[[ 0  1  1  2 11 34 64 76]
 [31 62 78 62 32 10  2  2]
 [13 34 65 79 59 29  9  1]
 [23 53 74 71 41 15  4  0]
 [10 31 61 78 62 32 10  2]
 [68 77 55 27  8  0  1 -1]
 [66 36 11  4 -1  0 -1  0]]
=>
[[ 0 31 13 23 10 68 66]
 [ 1 62 34 53 31 77 36]
 [ 1 78 65 74 61 55 11]
 [ 2 62 79 71 78 27  4]
 [11 32 59 41 62  8 -1]
 [34 10 29 15 32  0  0]
 [64  2  9  4 10  1 -1]
 [76  2  1  0  2 -1  0]]

[[  2  45  40 -42 -41 -57 -22  17]
 [ -1  -1 -39  14  18  14  35 -43]]
=>
[[  2  -1]
 [ 45  -1]
 [ 40 -39]
 [-42  14]
 [-41  18]
 [-57  14]
 [-22  35]
 [ 17 -43]]

[[-56  25   1 -55 -31]
 [ -1  -6 -60 -58 -49]
 [ 26 -48 -20 -19  45]
 [ -2 -38 -31 -69  35]]
=>
[[-56  -1  26  -2]
 [ 25  -6 -48 -38]
 [  1 -60 -20 -31]
 [-55 -58 -19 -69]
 [-31 -49  45  35]]

[[-40  23  13  -5  29  -2 -14  59 -55  -9]
 [-25   8  13   4   7  -4 -14   9 -39   3]
 [-53   4   6  11   3  16 -11 -26 -30   1]
 [-40   8   6   8 -16  13 -14   4 -29   1]
 [-40   8   3  -7   5   0 -14   9 -19   1]
 [-48   8  -2  10 -23  16 -14 -22 -32   5]
 [-40  22  13  -2  19  16 -14  19 -32 -11]
 [-51  16  13  27 -23  22 -14  17 -53   1]
 [-40 -25  80  26  10  21 -14   9 -60   1]]
=>
[[-40 -25 -53 -40 -40 -48 -40 -51 -40]
 [ 23   8   4   8   8   8  22  16 -25]
 [ 13  13   6   6   3  -2  13  13  80]
 [ -5   4  11   8  -7  10  -2  27  26]
 [ 29   7   3 -16   5 -23  19 -23  10]
 [ -2  -4  16  13   0  16  16  22  21]
 [-14 -14 -11 -14 -14 -14 -14 -14 -14]
 [ 59   9 -26   4   9 -22  19  17   9]
 [-55 -39 -30 -29 -19 -32 -32 -53 -60]
 [ -9   3   1   1   1   5 -11   1   1]]

[[-31 -27  11  25  64  -8  13  53   6]
 [ 39  37 -25  -1 -16   5 -32 -24  55]
 [-40  -9  27  18 -22   4   8 -13 -23]
 [ 45  -4  37 -15  18 -20  19  20 -30]
 [-42  17 -29  21  10   3  18  22  12]
 [ 60  36 -29 -16  -6  -8   0  42  11]
 [-13 -21  33  22  35  12 -13 -20  12]
 [-43 -26 -19  25 -22  24   9 -10  38]
 [ 28  38 -13 -11  -6 -12 -32 -24 -29]
 [ 20   7   5 -16  -1 -20 -23 -12   6]]
=>
[[-31  39 -40  45 -42  60 -13 -43  28  20]
 [-27  37  -9  -4  17  36 -21 -26  38   7]
 [ 11 -25  27  37 -29 -29  33 -19 -13   5]
 [ 25  -1  18 -15  21 -16  22  25 -11 -16]
 [ 64 -16 -22  18  10  -6  35 -22  -6  -1]
 [ -8   5   4 -20   3  -8  12  24 -12 -20]
 [ 13 -32   8  19  18   0 -13   9 -32 -23]
 [ 53 -24 -13  20  22  42 -20 -10 -24 -12]
 [  6  55 -23 -30  12  11  12  38 -29   6]]

[[  9 -42 -20   9 -25  12 -45  17 -17  33  17  52]
 [  4 -22 -28  49  -9  56 -55   7 -28  49   7  32]
 [ -3 -34 -20  24 -21   4 -65   5  -7  32   5  27]
 [  1  44 -14  53 -40 -52  35  13  19 -22  13  -6]
 [ 33  16 -43  67 -62 -24  49 -10 -26 -21 -10  16]
 [  9 -25 -15  28 -12  28 -40   7 -33  30   7   9]]
=>
[[  9   4  -3   1  33   9]
 [-42 -22 -34  44  16 -25]
 [-20 -28 -20 -14 -43 -15]
 [  9  49  24  53  67  28]
 [-25  -9 -21 -40 -62 -12]
 [ 12  56   4 -52 -24  28]
 [-45 -55 -65  35  49 -40]
 [ 17   7   5  13 -10   7]
 [-17 -28  -7  19 -26 -33]
 [ 33  49  32 -22 -21  30]
 [ 17   7   5  13 -10   7]
 [ 52  32  27  -6  16   9]]

[[ 39 -38 -10  -5  21   4]
 [-21  10  18 -15 -21  22]
 [ 24  64  66   3  14 -33]]
=>
[[ 39 -21  24]
 [-38  10  64]
 [-10  18  66]
 [ -5 -15   3]
 [ 21 -21  14]
 [  4  22 -33]]

[[  4   6  20 -34 -17   0  14   8]
 [  8 -41 -35  33  33   9 -33  24]
 [ 10 -41 -32  33  34   7 -31  27]
 [ 31 -46 -15  66  25  11 -50  11]
 [-38  31   2 -54 -11 -19  30 -10]]
=>
[[  4   8  10  31 -38]
 [  6 -41 -41 -46  31]
 [ 20 -35 -32 -15   2]
 [-34  33  33  66 -54]
 [-17  33  34  25 -11]
 [  0   9   7  11 -19]
 [ 14 -33 -31 -50  30]
 [  8  24  27  11 -10]]

[[-32  15  40  31 -21]
 [ 28 -26 -10 -14   5]
 [ 53 -14 -20 -51  10]
 [-20  -3 -43 -63  39]
 [-52  14  14  16 -10]
 [  5   2  10  24 -10]]
=>
[[-32  28  53 -20 -52   5]
 [ 15 -26 -14  -3  14   2]
 [ 40 -10 -20 -43  14  10]
 [ 31 -14 -51 -63  16  24]
 [-21   5  10  39 -10 -10]]
---
[[ -1  14  42]
 [ 17 -21 -75]
 [ 19  13 -31]]
=>
[ -1 -21 -31]

[[-13 -48  60  76  31]
 [-13 -48  59  75  30]
 [-17 -43  57  72  27]
 [-16 -47  55  70  27]]
=>
[-13 -48  57  70]

[[-24  11 -32]
 [-22  12 -27]
 [-21  14 -26]
 [ 14  58 -10]
 [ 45 -37  17]]
=>
[-24  12 -26]

[[-32 -35 -66  41]
 [ 62 -63 -45  34]
 [ 62 -51  31 -16]]
=>
[-32 -63  31]

[[-70  18]
 [ 49  54]
 [-30  63]
 [ 31  65]]
=>
[-70  54]

[[ 69  47 -42   7]
 [-66 -31  12 -34]]
=>
[ 69 -31]

[[ 58 -15   3]
 [ -7  -9  57]
 [  0   3 -11]
 [-11   2  47]
 [-13   9  56]]
=>
[ 58  -9 -11]

[[ 62 -57]
 [-12   5]
 [ 26 -29]]
=>
[62  5]

[[-32  14  15  14]
 [-11  71  43  -4]]
=>
[-32  71]
